128 stands for zero in the data rows.
In each game, the first row plays the second. By how much does the first row win? 20 means about a draw, 40 a big win and 0 a big loss. Wins can go round in a circle. Each row has two weighted sums of its numbers, A and B, taken from their middle values. A row wins by its A times the other's B, less its B times the other's A.
[193, 189, 152, 121, 165, 114, 130, 112, 125, 129, 97, 182, 222, 131, 156, 141]
[142, 153, 139, 101, 135, 121, 110, 154, 181, 110, 150, 127, 138, 132, 135, 124] -> 16
[122, 151, 128, 113, 106, 112, 96, 127, 95, 125, 104, 157, 108, 83, 120, 142]
[127, 115, 100, 142, 124, 93, 154, 116, 159, 139, 116, 95, 109, 144, 110, 125] -> 15
[98, 142, 97, 104, 109, 117, 101, 119, 100, 174, 110, 179, 102, 102, 132, 146]
[106, 142, 100, 157, 89, 150, 116, 129, 124, 166, 137, 145, 75, 113, 120, 157] -> 24
[135, 108, 125, 135, 115, 134, 132, 111, 128, 180, 126, 109, 83, 144, 90, 150]
[159, 135, 120, 96, 143, 120, 119, 138, 192, 82, 143, 133, 161, 120, 136, 91] -> 22
[138, 114, 110, 140, 104, 147, 134, 119, 108, 176, 109, 126, 79, 106, 120, 173]
[122, 88, 110, 144, 142, 134, 159, 101, 99, 156, 116, 105, 139, 166, 94, 142] -> 24
[128, 123, 111, 140, 102, 80, 128, 116, 117, 141, 125, 144, 85, 99, 148, 169]
[143, 169, 123, 124, 135, 132, 94, 144, 108, 107, 196, 84, 159, 100, 145, 121] -> 20
[133, 121, 123, 137, 132, 99, 99, 161, 148, 125, 196, 83, 142, 105, 150, 122]
[123, 132, 131, 153, 151, 207, 131, 128, 55, 98, 124, 167, 104, 120, 129, 164] -> 23
[143, 98, 98, 125, 109, 180, 156, 108, 127, 174, 132, 108, 140, 143, 100, 161]
[96, 141, 128, 138, 105, 113, 135, 148, 130, 91, 165, 76, 106, 104, 140, 115] -> 26
[135, 131, 102, 117, 183, 123, 119, 130, 115, 181, 104, 163, 92, 117, 112, 150]
[110, 140, 106, 123, 99, 139, 114, 133, 113, 163, 61, 141, 108, 124, 100, 154] -> 28
[104, 83, 114, 144, 137, 142, 116, 141, 113, 150, 122, 125, 77, 120, 96, 143]
[111, 63, 120, 145, 148, 80, 117, 136, 155, 95, 180, 103, 91, 154, 113, 104] -> 11
[98, 77, 90, 133, 131, 132, 147, 113, 152, 83, 116, 105, 103, 139, 111, 113]
[98, 109, 93, 139, 123, 116, 157, 120, 122, 128, 120, 80, 94, 144, 86, 106] -> 19
[154, 109, 133, 99, 127, 146, 93, 122, 177, 86, 135, 131, 194, 136, 139, 112]
[129, 102, 132, 153, 113, 136, 145, 114, 108, 152, 98, 106, 159, 152, 100, 158] -> 12
[140, 94, 115, 127, 132, 127, 118, 123, 122, 153, 90, 116, 92, 135, 84, 142]
[111, 128, 104, 127, 104, 103, 121, 112, 123, 172, 59, 143, 98, 124, 110, 161] -> 23
[170, 134, 156, 124, 131, 127, 114, 181, 155, 72, 216, 85, 131, 105, 132, 130]
[145, 167, 143, 95, 120, 164, 118, 111, 155, 123, 92, 140, 156, 133, 144, 115] -> 23
[160, 163, 134, 132, 146, 181, 129, 157, 173, 118, 117, 115, 139, 115, 121, 114]
[129, 144, 73, 141, 90, 104, 108, 100, 108, 173, 103, 166, 80, 109, 102, 150] -> 18
[163, 125, 206, 124, 133, 109, 127, 138, 121, 130, 89, 127, 156, 148, 155, 110]
[147, 99, 127, 150, 126, 135, 143, 116, 91, 166, 125, 116, 109, 133, 125, 161] -> 27
[116, 122, 111, 142, 114, 121, 124, 114, 121, 171, 93, 125, 128, 148, 97, 154]
[168, 94, 110, 139, 126, 109, 137, 132, 120, 145, 112, 97, 111, 125, 93, 151] -> 24
[183, 158, 144, 92, 152, 158, 148, 155, 169, 94, 85, 138, 139, 101, 142, 113]
[163, 111, 122, 156, 132, 113, 158, 139, 124, 115, 137, 105, 133, 148, 131, 113] -> 18
[212, 154, 119, 129, 149, 167, 121, 118, 155, 69, 136, 129, 116, 145, 185, 118]
[128, 118, 99, 157, 146, 89, 160, 114, 129, 138, 141, 100, 69, 149, 99, 109] -> 33
[109, 151, 195, 119, 108, 166, 143, 134, 132, 133, 130, 163, 137, 118, 128, 81]
[122, 155, 173, 115, 99, 99, 112, 115, 156, 207, 135, 134, 144, 140, 131, 120] -> 19
[174, 135, 185, 145, 185, 169, 142, 101, 129, 87, 136, 152, 161, 138, 148, 93]
[133, 156, 118, 136, 86, 97, 130, 94, 96, 149, 95, 154, 108, 101, 109, 132] -> 20
[102, 156, 162, 116, 112, 131, 121, 112, 72, 137, 103, 170, 130, 117, 135, 128]
[91, 138, 162, 115, 158, 99, 126, 104, 102, 130, 109, 159, 132, 136, 165, 119] -> 15
[141, 129, 95, 124, 111, 132, 100, 168, 130, 131, 135, 90, 115, 158, 135, 119]
[96, 148, 149, 120, 114, 106, 137, 136, 75, 113, 118, 181, 142, 124, 128, 130] -> 18
[82, 172, 181, 119, 106, 91, 124, 120, 94, 137, 137, 151, 157, 123, 135, 129]
[125, 126, 186, 127, 167, 142, 114, 102, 79, 129, 135, 152, 173, 114, 163, 132] -> 22
[191, 138, 152, 104, 142, 190, 113, 145, 145, 51, 153, 115, 142, 128, 127, 118]
[140, 155, 159, 123, 137, 129, 134, 139, 163, 86, 120, 122, 153, 113, 135, 104] -> 21
[97, 156, 121, 131, 64, 148, 111, 122, 112, 153, 103, 173, 134, 107, 111, 151]
[129, 144, 157, 125, 149, 101, 143, 112, 86, 151, 139, 162, 143, 122, 141, 112] -> 21
[102, 90, 110, 162, 149, 67, 156, 154, 141, 118, 137, 91, 94, 143, 124, 116]
[140, 131, 143, 148, 114, 115, 134, 115, 117, 148, 105, 103, 95, 165, 91, 146] -> 21
[131, 126, 110, 96, 109, 130, 130, 125, 136, 174, 106, 111, 103, 126, 101, 163]
[127, 67, 113, 127, 122, 150, 139, 123, 97, 178, 71, 108, 91, 131, 116, 172] -> 14
[184, 141, 149, 109, 149, 146, 125, 135, 130, 121, 83, 121, 167, 127, 150, 116]
[116, 172, 78, 128, 93, 131, 110, 120, 109, 153, 96, 153, 89, 103, 140, 148] -> 19
[198, 133, 129, 110, 162, 192, 124, 117, 180, 68, 129, 136, 126, 131, 146, 80]
[155, 129, 116, 107, 151, 134, 111, 158, 178, 83, 129, 107, 153, 112, 133, 115] -> 24
[135, 131, 195, 112, 106, 131, 160, 134, 147, 85, 183, 138, 128, 144, 129, 121]
[99, 152, 152, 121, 115, 107, 172, 116, 77, 152, 99, 158, 177, 169, 154, 139] -> 9
[145, 155, 161, 121, 160, 139, 125, 124, 126, 144, 84, 118, 159, 128, 149, 138]
[122, 114, 148, 145, 127, 157, 125, 117, 133, 203, 109, 118, 117, 184, 131, 166] -> 22
[123, 89, 123, 141, 128, 122, 175, 117, 132, 137, 183, 105, 57, 154, 104, 121]
[55, 137, 136, 144, 93, 80, 129, 151, 132, 139, 162, 83, 87, 123, 128, 113] -> 39
[106, 106, 119, 156, 141, 140, 143, 143, 149, 101, 143, 102, 84, 140, 116, 123]
[157, 166, 140, 109, 158, 133, 95, 130, 201, 85, 93, 141, 198, 132, 131, 105] -> 22
[146, 83, 115, 142, 126, 140, 152, 114, 170, 170, 122, 110, 100, 154, 94, 167]
[174, 108, 160, 142, 165, 157, 115, 120, 85, 87, 119, 152, 139, 134, 136, 101] -> 19
[129, 94, 153, 145, 93, 140, 169, 115, 111, 117, 102, 92, 95, 140, 95, 135]
[168, 134, 118, 152, 93, 113, 114, 164, 128, 141, 147, 82, 89, 130, 156, 113] -> 20
[88, 65, 107, 141, 159, 69, 119, 130, 135, 91, 147, 105, 107, 138, 134, 102]
[126, 159, 179, 134, 131, 208, 152, 109, 82, 143, 105, 175, 160, 132, 163, 126] -> 22
[46, 92, 118, 128, 97, 159, 153, 123, 117, 176, 67, 141, 92, 134, 105, 163]
[128, 139, 160, 134, 109, 115, 125, 158, 139, 104, 170, 82, 112, 109, 131, 124] -> 19
[155, 95, 87, 146, 142, 159, 129, 109, 97, 210, 113, 120, 143, 154, 89, 158]
[140, 138, 171, 118, 96, 139, 146, 167, 181, 151, 146, 131, 144, 113, 120, 139] -> 10
[117, 108, 115, 128, 159, 129, 166, 123, 121, 134, 113, 90, 80, 161, 96, 126]
[155, 114, 167, 135, 140, 161, 129, 81, 84, 88, 117, 160, 197, 178, 145, 127] -> 7
[146, 97, 129, 138, 118, 146, 136, 116, 103, 185, 137, 122, 83, 136, 98, 165]
[152, 131, 125, 99, 156, 177, 108, 115, 208, 84, 106, 82, 137, 107, 111, 111] -> 32
[98, 117, 144, 145, 126, 103, 128, 151, 119, 135, 142, 98, 109, 148, 122, 98]
[129, 156, 90, 121, 127, 107, 126, 114, 98, 152, 117, 170, 173, 116, 120, 146] -> 24
[124, 156, 152, 112, 138, 142, 131, 154, 75, 143, 133, 167, 142, 139, 167, 138]
[73, 79, 106, 141, 145, 74, 161, 143, 149, 112, 129, 129, 105, 145, 125, 109] -> 14
[161, 166, 151, 110, 127, 142, 106, 119, 117, 83, 174, 113, 134, 151, 117, 121]
[174, 154, 118, 118, 159, 136, 114, 138, 175, 86, 119, 150, 136, 126, 166, 104] -> 25
[181, 56, 88, 133, 133, 84, 125, 130, 130, 104, 148, 121, 88, 138, 128, 99]
[100, 196, 134, 116, 135, 5, 144, 110, 90, 123, 133, 164, 255, 154, 164, 144] -> 13
[176, 81, 115, 142, 115, 131, 139, 116, 141, 161, 76, 95, 129, 161, 88, 155]
[131, 193, 150, 147, 126, 158, 133, 122, 53, 125, 129, 176, 125, 129, 135, 150] -> 9
[145, 148, 145, 134, 171, 140, 210, 145, 87, 124, 112, 171, 58, 115, 120, 144]
[119, 139, 179, 119, 126, 147, 152, 122, 139, 139, 140, 118, 148, 131, 142, 124] -> 23
[120, 107, 103, 154, 150, 99, 105, 145, 160, 97, 155, 59, 107, 128, 108, 94]
[158, 165, 133, 122, 162, 128, 116, 147, 205, 100, 163, 109, 135, 115, 147, 125] -> 20
[103, 129, 129, 116, 104, 148, 121, 179, 143, 111, 204, 95, 145, 139, 147, 120]
[167, 132, 124, 115, 78, 77, 139, 160, 174, 67, 197, 87, 144, 88, 153, 133] -> 21
[118, 144, 152, 153, 161, 143, 144, 129, 41, 136, 123, 171, 188, 149, 155, 137]
[107, 86, 94, 133, 141, 60, 113, 126, 144, 159, 177, 97, 121, 125, 99, 93] -> 15
[130, 144, 103, 152, 70, 98, 130, 113, 125, 191, 98, 143, 129, 86, 121, 161]
[155, 112, 165, 102, 158, 127, 123, 132, 151, 94, 120, 150, 160, 149, 129, 120] -> 20
[93, 66, 99, 129, 131, 78, 124, 129, 145, 95, 138, 113, 152, 119, 96, 106]
[122, 111, 136, 135, 132, 127, 155, 118, 127, 149, 117, 112, 122, 167, 109, 153] -> 19
[107, 164, 95, 132, 76, 155, 96, 104, 117, 153, 143, 142, 160, 122, 111, 177]
[139, 134, 134, 88, 155, 152, 115, 128, 176, 108, 103, 123, 148, 124, 112, 113] -> 21
[56, 118, 107, 142, 131, 122, 159, 110, 127, 131, 110, 122, 105, 149, 101, 140]
[130, 116, 113, 136, 129, 167, 136, 120, 118, 160, 120, 117, 102, 125, 105, 151] -> 19
[115, 152, 124, 126, 138, 81, 116, 109, 77, 113, 97, 184, 164, 135, 146, 148]
[145, 96, 118, 145, 130, 152, 165, 128, 102, 159, 102, 100, 124, 135, 85, 149] -> 35
[154, 131, 187, 117, 185, 187, 139, 107, 167, 88, 138, 155, 173, 145, 130, 114]
[139, 114, 104, 154, 98, 131, 91, 130, 111, 154, 105, 135, 126, 118, 111, 151] -> 19
[89, 58, 113, 130, 148, 120, 153, 133, 158, 103, 128, 97, 112, 143, 100, 115]
[104, 91, 69, 142, 100, 147, 132, 113, 165, 159, 111, 121, 68, 129, 120, 159] -> 19
[82, 74, 91, 168, 160, 107, 147, 125, 127, 113, 146, 101, 105, 138, 119, 97]
[182, 124, 162, 111, 140, 151, 119, 157, 180, 110, 170, 123, 166, 114, 150, 132] -> 17
[203, 133, 126, 78, 168, 179, 124, 133, 160, 81, 134, 153, 134, 133, 109, 131]
[73, 62, 149, 148, 137, 84, 138, 104, 143, 103, 163, 99, 140, 126, 117, 101] -> 34
[122, 184, 78, 144, 57, 129, 119, 116, 119, 158, 100, 145, 124, 102, 119, 151]
[120, 104, 104, 140, 134, 94, 118, 127, 110, 128, 174, 136, 95, 122, 120, 111] -> 18
[145, 54, 160, 122, 255, 163, 117, 109, 96, 152, 136, 154, 226, 158, 154, 94]
[115, 128, 98, 134, 81, 127, 111, 98, 120, 162, 149, 162, 105, 99, 115, 153] -> 20
[135, 154, 64, 130, 105, 114, 143, 114, 87, 136, 134, 191, 133, 128, 155, 144]
[113, 134, 153, 133, 165, 130, 144, 104, 47, 105, 150, 162, 183, 143, 154, 133] -> 16
[153, 120, 125, 118, 144, 92, 129, 158, 140, 114, 172, 66, 141, 106, 126, 135]
[147, 175, 174, 126, 134, 149, 133, 148, 153, 130, 111, 108, 151, 121, 144, 112] -> 19
[113, 75, 112, 114, 115, 79, 122, 133, 130, 95, 148, 91, 128, 159, 113, 105]
[125, 178, 152, 117, 174, 85, 143, 122, 88, 158, 89, 151, 154, 121, 187, 131] -> 24
[84, 150, 136, 97, 121, 110, 95, 143, 109, 132, 111, 180, 112, 118, 105, 150]
[101, 97, 73, 123, 147, 131, 179, 127, 134, 173, 101, 115, 88, 98, 149, 174] -> 22
[119, 143, 94, 138, 142, 165, 124, 126, 126, 147, 101, 142, 102, 112, 121, 156]
[52, 111, 102, 150, 142, 145, 147, 116, 145, 135, 116, 95, 90, 137, 91, 130] -> 15
[119, 159, 129, 127, 138, 86, 120, 125, 89, 152, 119, 178, 142, 120, 144, 143]
[89, 84, 143, 129, 141, 123, 150, 127, 130, 112, 90, 78, 62, 146, 101, 108] -> 8
[113, 128, 118, 140, 115, 60, 123, 144, 122, 107, 161, 86, 100, 117, 139, 117]
[205, 151, 148, 100, 140, 176, 132, 137, 185, 101, 107, 123, 150, 123, 114, 108] -> 13
[110, 69, 84, 132, 116, 172, 144, 105, 124, 180, 117, 118, 69, 177, 116, 167]
[97, 146, 95, 166, 113, 147, 142, 108, 130, 175, 110, 154, 126, 97, 111, 151] -> 12
[113, 142, 120, 134, 154, 153, 131, 114, 47, 125, 141, 154, 166, 129, 164, 137]
[121, 82, 78, 145, 165, 88, 136, 130, 129, 142, 131, 115, 97, 143, 102, 145] -> 20
[108, 163, 183, 117, 121, 94, 153, 118, 76, 133, 116, 170, 175, 148, 154, 134]
[171, 105, 173, 112, 189, 141, 122, 118, 157, 137, 127, 170, 151, 144, 151, 90] -> 20
[149, 150, 144, 130, 119, 144, 111, 146, 158, 93, 189, 80, 148, 121, 128, 154]
[159, 94, 107, 156, 148, 125, 136, 127, 132, 111, 150, 58, 86, 129, 103, 103] -> 25
[160, 147, 126, 114, 126, 133, 95, 159, 136, 70, 178, 99, 141, 91, 107, 131]
[84, 65, 95, 140, 110, 126, 160, 106, 117, 186, 103, 123, 141, 148, 144, 169] -> 19
[117, 109, 112, 141, 109, 125, 100, 170, 131, 108, 175, 92, 113, 80, 145, 106]
[192, 115, 147, 132, 154, 180, 145, 116, 170, 83, 127, 143, 132, 167, 126, 138] -> 20
[106, 158, 138, 125, 105, 163, 144, 116, 73, 98, 134, 170, 113, 113, 119, 169]
[103, 159, 190, 117, 129, 115, 133, 115, 78, 139, 100, 155, 149, 127, 166, 141] -> 12
[108, 100, 84, 138, 112, 120, 138, 109, 164, 160, 120, 119, 65, 138, 110, 160]
[120, 111, 128, 141, 110, 117, 121, 121, 119, 155, 97, 136, 88, 136, 96, 138] -> 25
[173, 103, 63, 128, 170, 157, 131, 61, 89, 126, 133, 160, 153, 156, 144, 103]
[114, 119, 182, 103, 127, 63, 131, 134, 142, 151, 115, 155, 142, 117, 128, 113] -> 35
[131, 163, 101, 135, 165, 131, 132, 109, 93, 69, 130, 167, 114, 131, 129, 139]
[152, 141, 125, 147, 55, 133, 108, 74, 124, 151, 128, 147, 136, 132, 87, 182] -> 21
[99, 182, 103, 132, 78, 126, 119, 118, 106, 139, 93, 191, 112, 101, 120, 133]
[150, 103, 94, 156, 126, 85, 167, 153, 103, 128, 144, 91, 109, 155, 163, 129] -> 31
[75, 81, 59, 125, 136, 159, 137, 127, 118, 162, 85, 129, 67, 140, 106, 165]
[105, 96, 103, 123, 128, 173, 118, 111, 125, 212, 92, 111, 95, 139, 123, 144] -> 19
[118, 75, 83, 114, 157, 84, 145, 88, 137, 118, 116, 113, 107, 140, 80, 110]
[91, 112, 109, 135, 135, 137, 123, 157, 154, 104, 169, 75, 88, 106, 96, 130] -> 33
[167, 149, 146, 85, 150, 150, 103, 146, 184, 117, 126, 134, 145, 127, 137, 116]
[70, 28, 100, 158, 196, 85, 149, 125, 127, 129, 153, 96, 91, 135, 108, 107] -> 25
[130, 154, 95, 129, 87, 145, 108, 120, 118, 126, 73, 166, 120, 105, 113, 154]
[164, 119, 176, 109, 62, 112, 119, 132, 104, 135, 92, 148, 174, 121, 147, 130] -> 33
[97, 100, 91, 133, 120, 142, 144, 138, 124, 157, 112, 131, 105, 145, 123, 157]
[78, 64, 108, 151, 136, 83, 126, 126, 141, 88, 167, 104, 119, 129, 109, 115] -> 18
[108, 120, 190, 114, 197, 119, 107, 151, 117, 124, 104, 146, 173, 131, 155, 110]
[75, 142, 159, 127, 85, 91, 138, 109, 72, 160, 105, 170, 138, 109, 165, 124] -> 28
[157, 131, 148, 128, 181, 127, 128, 115, 145, 119, 88, 109, 139, 125, 148, 117]
[99, 81, 75, 135, 161, 105, 158, 113, 118, 121, 147, 93, 83, 131, 107, 99] -> 9
[86, 166, 159, 123, 120, 60, 126, 121, 96, 109, 110, 193, 102, 107, 129, 186]
[131, 135, 143, 105, 129, 149, 119, 156, 177, 98, 177, 108, 152, 117, 142, 115] -> 17
[117, 150, 166, 120, 159, 156, 135, 105, 81, 130, 140, 151, 155, 138, 154, 117]
[126, 140, 163, 132, 154, 127, 162, 93, 72, 122, 121, 162, 139, 121, 154, 140] -> 18
[178, 158, 172, 103, 136, 135, 114, 137, 143, 92, 126, 94, 168, 121, 108, 123]
[110, 158, 145, 126, 114, 72, 106, 114, 89, 98, 121, 242, 116, 99, 147, 131] -> 19
[86, 111, 114, 144, 138, 103, 161, 134, 133, 130, 131, 93, 88, 129, 111, 111]
[113, 97, 101, 172, 113, 106, 120, 136, 95, 155, 96, 106, 89, 148, 125, 148] -> 28
[122, 173, 104, 105, 136, 126, 136, 129, 75, 144, 123, 182, 141, 119, 161, 141]
[107, 175, 107, 118, 105, 118, 112, 116, 94, 107, 102, 163, 128, 129, 132, 152] -> 16
[164, 142, 141, 114, 159, 188, 124, 115, 167, 77, 145, 141, 155, 134, 112, 112]
[156, 120, 130, 85, 140, 154, 95, 122, 165, 98, 120, 139, 141, 129, 131, 114] -> 24
[97, 68, 125, 127, 134, 106, 141, 117, 144, 123, 144, 141, 80, 133, 97, 127]
[111, 94, 119, 114, 114, 86, 158, 99, 120, 149, 116, 100, 111, 150, 119, 110] -> 9
[146, 112, 158, 136, 165, 146, 126, 105, 107, 124, 128, 149, 175, 145, 156, 108]
[137, 126, 148, 115, 123, 164, 123, 127, 185, 87, 124, 150, 170, 132, 147, 116] -> 20
[32, 165, 108, 147, 100, 138, 122, 111, 108, 136, 132, 157, 117, 120, 126, 121]
[104, 101, 37, 131, 156, 111, 140, 119, 186, 171, 79, 117, 86, 102, 138, 156] -> 10
[163, 173, 162, 100, 124, 162, 126, 156, 148, 107, 103, 118, 140, 149, 150, 127]
[75, 56, 117, 148, 145, 60, 110, 118, 152, 91, 167, 105, 114, 146, 113, 92] -> 21
[141, 109, 87, 142, 90, 138, 130, 110, 111, 147, 78, 160, 132, 127, 85, 158]
[154, 98, 87, 151, 84, 129, 154, 126, 129, 147, 45, 120, 106, 123, 119, 161] -> 22
[165, 150, 192, 84, 161, 147, 126, 153, 171, 75, 127, 132, 163, 141, 125, 116]
[101, 155, 133, 128, 85, 151, 150, 106, 77, 126, 116, 160, 95, 104, 122, 161] -> 19
[137, 84, 98, 140, 46, 123, 178, 122, 115, 134, 124, 101, 108, 155, 98, 142]
[109, 110, 136, 162, 128, 90, 145, 141, 146, 104, 144, 95, 73, 126, 122, 114] -> 22
[78, 87, 122, 171, 114, 91, 89, 126, 153, 109, 150, 89, 93, 106, 131, 94]
[137, 171, 146, 108, 161, 194, 80, 143, 175, 91, 107, 116, 142, 105, 168, 112] -> 18
[87, 110, 101, 146, 147, 118, 162, 172, 138, 139, 129, 70, 86, 176, 105, 117]
[115, 127, 77, 130, 109, 135, 140, 129, 99, 145, 116, 135, 121, 85, 116, 154] -> 20
[165, 120, 165, 120, 174, 121, 126, 110, 125, 101, 141, 154, 149, 132, 151, 108]
[98, 177, 173, 133, 139, 139, 143, 113, 53, 140, 123, 171, 199, 171, 148, 129] -> 17
[160, 161, 150, 124, 147, 108, 117, 105, 106, 174, 33, 164, 160, 121, 182, 109]
[151, 100, 181, 125, 161, 159, 128, 95, 106, 92, 123, 151, 166, 137, 161, 111] -> 21
[116, 164, 120, 145, 67, 67, 105, 107, 124, 113, 125, 132, 126, 107, 118, 142]
[141, 74, 129, 136, 137, 156, 153, 102, 119, 149, 104, 115, 125, 162, 100, 152] -> 25
[164, 166, 135, 134, 130, 129, 110, 159, 172, 81, 187, 74, 103, 85, 160, 120]
[107, 75, 108, 150, 142, 93, 134, 152, 156, 131, 170, 105, 113, 104, 119, 99] -> 22
[103, 133, 122, 144, 87, 86, 120, 176, 129, 110, 181, 64, 134, 84, 137, 109]
[98, 165, 75, 128, 116, 140, 121, 117, 114, 148, 114, 167, 111, 126, 147, 147] -> 19
[123, 133, 172, 124, 179, 148, 145, 94, 85, 165, 128, 179, 177, 135, 151, 120]
[102, 152, 137, 146, 81, 100, 128, 108, 49, 170, 121, 182, 141, 126, 139, 148] -> 15
[167, 154, 137, 132, 107, 103, 143, 108, 59, 142, 126, 182, 156, 129, 180, 131]
[149, 125, 155, 153, 84, 155, 150, 79, 124, 152, 122, 140, 95, 138, 69, 155] -> 23
